The rows below come in pairs that one turn or mirror swaps. Which row does each named row swap with?
muta: [ -1  15  -3  -8 -11  21 -28  12  -8 -31 -20 -22  19   7  39 -11  26  22
   0  -6  16 -13]
zikov: [ 28   9  10  21  15  12  -6  -9  -6  -9 -23 -34  -4 -13   7  -8  -3   2
 -14  16 -33   5]
Soki: [-20  -1 -15  19   0  17 -15  16 -12 -16  31  -5  22   1  11   0  16  10
 -33   5  -8  13]
Mit: [ 30  -7  19 -15   8   4 -19 -12 -13 -12  -3 -31   3 -10   4  -4   7 -13
  -3  21 -37   8]
Bel: [-27  -9 -20  25 -10  -1 -13  18 -10   2  18  -2  23   9  18  -9  16   2
 -31   8 -10  10]
vuza: [ 11  15  -6 -14  11  25 -19  -6   9 -20 -35 -27  20 -15   9  -1  17 -13
  -6  29 -15   4]
tapab: [ 32 -10  15 -11   8  14 -30  -2  11 -11  -6 -25  17 -12   8  -9   1 -10
  -4  23 -16  -2]
mozof: [  2   1 -10  -8  -8  23 -30  -3 -12 -24 -22  -4  17  14  33 -15  11   8
   9 -25   6 -17]
gif: [ -8 -16  17  -2  -3   8   6   9 -22 -28  -9   9 -32  13  16  -1  11  23
 -22  31   9  -7]
Nev: [  9   3 -33  15 -15 -10  18   3   2  -4  -8 -28 -17  -9  31 -12  29  14
  -5  -4   7  17]
togul: [ -2  -4   6  -6  -1  21 -10   4   3 -34 -24  -2  20   0  35 -18  11  22
  -6 -21  10 -24]
Digof: [-14  -7 -18  -5   7 -15  -6 -20 -31  -6   8   1  -7  -2  -5 -24  -6   3
  12   9 -15 -13]
fabo: [  3 -23  23  -6  -8  -3  -2   9 -29  -7  -4   9 -34  16   4 -10  24  20
  -8  11   5   2]
Gabin: [ -9   1 -17  28  -5  13  -7  12 -16  -5  34  -2  23   4  12  -3  15  -3
 -29  -6 -12   8]
fer: [-21   2  -8  -6   2  -7 -10 -17 -40 -11  10   3 -13  -5   5 -24   5  21
  15   7 -29 -11]
Dem: [ -7  20  -9 -17 -22  29  -6  22   1  16 -23 -12  14  -6  16   2  18  23
  -8  38 -37 -10]
nanu: [  9  25 -31   7  -7  28  16  10  -7  -6   6   4  -8  -4   3 -27  19   0
  -9  -4  -4 -37]
Lifu: [ -5 -10  12   6 -15  15  -3   9 -14  -4  -1   2 -42  23   5  -9  18  32
  -9  29   6 -12]
dureb: [-23  -8 -11  -4   5  -4 -19 -17 -34 -15  11 -13 -11  -6  -6 -34   4   2
  13  12  -7  -1]
Nurak: [  9  -4  17  -6  -5   8 -21 -15   5  -8 -15 -38 -16   0  14 -13   0 -22
  -9  14 -29  18]
Kepe: [ 23 -13   2 -12  10   7 -23  -5   9   3 -12 -47  -3  -7   9  -3   7  -5
  -7  20 -21  20]
zuf: [ -8  21  10 -26 -19  40   7  27   5  11 -11 -22   2 -15   2   9  22   5
  -7  17 -27 -13]
desap: [ -8  -5  24   3   4   0   0   1 -17 -17  -4   4 -37  20   2  -1  22  27
 -29  10   0 -14]
zeli: [ 32  -9   8 -12  -6  17  -8 -12   5 -15 -18 -31  10 -10  20 -15   3   6
 -15  20 -38  22]
bik: [-10  -1 -12  19  -3  18 -11  16  -9  -2  33  -9  19   2  11 -14  24  -3
 -31  -6 -27  19]
sesom: [  1  32 -25   8 -15  27  13   9   3  -2  -3   3 -12  -4  -8 -28   7   1
  -6  -4  -2 -30]
Kupu: [  0  10  10  -4  -8  16 -21  15   3 -39 -12  -2  15   4  21 -25  22  17
  19 -19  10 -11]
kaso: [-29  19   4  -8 -18  24  12   9 -13   9 -19 -13   3 -15  17  20   2   7
  -8  12 -39  -5]
gev: [ 32   4   5 -12 -15   9  -6  -9   4 -17 -23 -30  18 -17  27 -10  -7 -11
  -3   2 -30   3]
magun: [  9  26 -21  12   1  34   3  17   0  -7 -13   5 -22   4 -11 -28   8   1
  -9 -16 -11 -19]
sop: [  3 -24  23  -8 -11   0  -4  16  -9  -1  -3   3 -29  33  16   0   8  23
 -23  15   2   6]
gel: [  2 -12  15  -7  -7  -1   0  23 -17 -21  -2  24 -29  24   4  -3  17  21
   2  22   2   1]
Dofa: [-22   2  15  -8  -7  20   4  28  -1   9  -9 -21  -7  -9   4   8   7   3
 -10  51 -22  -8]
Mefe: [-12 -11  13 -16  -6 -10  10  18 -24 -17  -8   0 -24  24  13 -28  10  20
  -9  30  -5  15]
mimo: [ 12  24 -25  -3 -14  25  12  14   1  11  -5  18 -12   1   4 -31  12   5
  -7  -8  -9 -24]
Tuge: [ -9   8   8 -38 -31  26   5  19   6   5  -5 -13 -10 -18  11  17  12   3
   1  33 -12  -4]
kamet: [-17 -22 -16  -6   8  -5   2 -16 -31 -10  18  -8 -10  -2  -9 -27   2   3
   6   0 -15 -12]
dom: [  5   1 -36  -3   3   3  20  13 -10   4   3 -27 -18 -15  24  -4  42  15
   0  -3 -13  21]
zem: [ 12  -1 -28   0   4  -3  23   3   7  -3   3 -20 -21 -13  32   1  30  23
  -3 -14   1  15]
Zum: [ 17  14 -34   8   3  -3  14  -1   3  -6   1 -37 -11 -15  19  -4  32  26
   6  -6   5   4]
Viz: [ -2  21  -1 -10  -4  18  -8  24   3 -26 -23  -7  21  14  36 -42  18   6
  -5 -11   3  -8]
mege: [ -8  24   0 -23 -33  31  -7  15   6  11   4 -19   9  -7  23  14  17   6
 -16  27 -31   0]
Lepud: [  1  14   5  -2 -10  27 -23  17 -13 -23 -17  -3  19  -1  23 -22  36  13
   1 -21  13 -23]
Tudi: [ -8   0  28 -24 -20  12  12  -9  18  11  -4  -6  -5  -6   8   3   7  12
 -17  31 -35   5]
lomi: [  7  -1 -34  10   1  -3  26   6  -7   4   3 -28 -16 -12  19   1  31  23
   5  -8   3  10]
Pifa: [-28  10   8 -20  -2  33   0  22   9   7 -12 -20  -1  -7  28   9  21  -4
 -12  35 -28   2]
nuv: [ -3  12  -7  -9  -3  16 -17  -1 -15 -35 -28  -7  16   5  18  -6  25  26
 -12 -28   1 -22]
vove: [-21  -1 -12  10  -7   6  -8  12 -12   1  31   4  15  12   1   9   7  -3
 -31  -4 -16  12]

Tudi pairs with vuza
Mefe pairs with Viz
nanu pairs with kamet
mege pairs with Kepe
Dofa pairs with gev
sesom pairs with Digof
kaso pairs with zikov

The rows below come in pairs that one turn or mirror swaps. Which row does each named row swap with?
pobo: [-11  -5  13  -3 -42 -29  10  -2  22  17  21  22 -11   2  -4   1 -13  13
  11]
sed: [  0  -2  13  -2  -3   8  -7   6  40   5   7  -8 -10   9  -5 -10 -38  25
  12]
rudo: [  8  10  23 -15  -2   0  20  17  22  16   7  -8 -22   5  -9  28 -10  12
   2]
Ruri: [  2   2   3  -6   3  45   2 -16  -2   9   4  23 -15   4  -8 -13  -8  20
   3]
meb: [-27   3 -13  -7  14 -12   5 -10 -20 -10   4 -30  -5   9  -4   5  -5 -12
  12]
Gup: [ -1 -21   4   3   1 -11  15   6 -18   9  -2  17 -46  -7  -9  -6  -6   8
  19]
mele: [-18   2   2  -7  -9  39   3  -9 -34   4   9  10   4   9   5   1   1  20
 -12]
Fozu: [-11 -29 -29  11  11  -8   0   3  -9   0 -20  20 -15 -15 -17  -4   5   1
  -5]
ton: [  0  -7   1 -18   4  -9  26  18 -19   6   4   9  21 -16  28   1  12   1
  -6]
Rufu: [ -9 -14  -1 -10  36 -20  -2  10  16  11   4 -16  27   5   0 -12 -12  15
 -13]
dit: [ 18  11   8 -17   2  -7  21  14  16  34   1   0 -10   1 -21  21   5   8
  -7]
gib: [ -4   1  20  -6 -29   1  -4  13  39   9   3  35  -2  -3   4  -2 -15  14
   4]
sozev: [-14  10   6   2  21   3  -4 -12 -47   6 -10  14   9   3  -8  -7 -22   8
 -15]
Soza: [-19   7  -7 -28  -7  -7   4   0 -30  -1  17  -3  19  16  20 -31  -7   9
   8]
Mav: [  0 -12   0  25 -28 -18 -11 -13  -9  25  -7  -4   6   4  -7   6 -18   7
 -39]
muron: [ -8 -16  19  -3  17 -11  21   8  23  28 -16   5 -16 -22  15   6   2  -1
   1]
Lav: [ -5   0  -5  -3  -8 -57   4   5 -25  -1   3   7  -3  -2   4  -5  -6  14
  -4]
gefu: [-17  -1  -3   0  -4  -7  15  -3 -23  36   5  14 -40  -9  10  -6 -16  12
   3]
kud: [ -1  -1   4  -3  17 -19 -18 -18  22  -1 -10   7   6   5 -13 -21 -34   8
 -18]
dovo: [-24  10   1 -13 -24 -14  18 -31   7  -1  13  16   2   7   5 -11 -32  21
   8]
zoz: [-30   3 -11   8   6  10   0  22 -25 -12  10   5  16   9 -13  -3 -35   3
 -11]
zogas: [ -6  -8  -5  -6   2  42   2  18 -34  11  10   1   6   5   1  -2  -1  12
  -9]
nup: [-10   6  -9   3 -20  20  -8  22 -13  22  32  -1   3  30  -8  10 -13  19
   6]
Gipin: [ -3   7   0  -2  32  22   6  -4   4   0 -13 -28   3  17  -6  -1 -24  10
  -4]
luva: [-15 -31 -11  -3 -17 -19  -4  11 -25  13 -25  15 -20  -5  -4 -18  -5  16
  12]
Keru: [  7  -3  13  -4 -29  24   4 -20 -10   6   3 -15  25   0   3 -16   9  15
 -15]
Lov: [-17  -8  16  -6 -38  -2  -4  10  31  16  -3  29  -6  -4   9 -14  -6  10
  11]
Bap: [-24 -20   3  12 -34 -23   4   3   4 -20  -6  -4 -11 -14   0 -13  -5  17
   9]
Fori: [  3  10  -7  -9 -10  -6  18 -18  26  18  17   7 -23  -6   1  19  -9  -5
 -25]
toso: [ -1 -10   1   1  30  23   1 -16 -35   2  16   7  10   8  -5 -10   2   8
 -15]
Dodev: [-29 -10   6   0   4  -3 -12  -7   1   7  33  14 -15  -1   8 -36  14  14
 -14]
figem: [ -6   7   6  -9   4  17   0  -8  42   3  12  31   6  -1   1  -5 -12  19
   1]
neb: [ -6 -14  12  -6   9 -33   8 -15  24  18   1  27  13   6  -7 -20 -19  21
   4]
ligi: [ -5  -4  21   8 -30 -16 -18  25 -29  12   1  -3 -19   1   8   3  -4   2
  -9]
riter: [ 11   8  -1  -6  26  17  -6  17 -12  -2  -9 -23  15  11 -17  -5   2  10
   2]
tolek: [-14 -27   2  -9  -1  -6   6  31 -22   8 -17  24 -14 -12  -3 -16  -8   9
  25]
fumul: [  6  23  19  -4 -11   1  -8 -10 -27  16  31  -6  -6  21  12  -9 -11  28
 -19]
toru: [-13 -17   1  -6  -9 -30  -7  28 -12  20   1  30  26   9  -9  -2  -2   6
  18]
zuzu: [  3   9  -7  17  -8   2  16 -13  11   8  16  -9  -8  18 -20  30 -14  10
 -30]
zet: [ -7  -7  45  -5   6   1 -12  -7  -3  39   4  -2 -12  -6  13  -8   3  -5
   6]
von: [-11   3 -25   1 -19  12 -12   1   3  -4 -10 -15  27  22 -14  -1  -5   0
 -20]
boluf: [  4  -6 -37   4 -12  -3  -4   5  12   3  -4 -10  28  15 -11  -3 -11   8
 -23]
zemep: [  4 -10   8 -10 -24   0  21  21 -12  50   3  22  -8  -8  -4 -17 -13  -1
   6]
fata: [-10 -10  14  -5  12  -8   9  25  18  12   8   9 -23 -21  12  -1  17  15
  20]
zod: [ 11  12   4 -12 -15 -12  -1  -6 -23  -8 -12   1 -16  16 -33  -6  11  -4
  -6]
feme: [ -8  11   6   5 -22 -18   7 -32 -22  -6  -5 -13   7   7 -11  23 -12   3
  -7]
Nit: [  5  -8 -10  -4   0 -12  17   5  20   9  -2  -1  30  -8  -5  21   4  -9
 -18]
vogi: [ 13 -12 -31  10  -1 -11  -7   4  23  13 -19  -1  -1   2 -22   8  -6   5
 -17]
pokun: [-23  -5   2  -3  38 -12 -11  14  23   2  14   0   9   7 -12 -10 -19  27
  -7]
Bes: [-16 -19  14   7 -17 -23  -8 -29   2  27  17  -2  -4  -6  19 -21 -19  22
   3]
dukoz: [ -2  -1  -3   9 -17  -7 -14 -14  -6   4  13 -11  37  25 -19  -3 -12  11
 -23]
Gara: [  8  -1  11   4   0   7 -12  32 -14  -4  -1 -16 -23  11   9 -12 -31  25
   8]

Lov pairs with von
zod pairs with Dodev
figem pairs with vogi
pokun pairs with dit
Rufu pairs with rudo

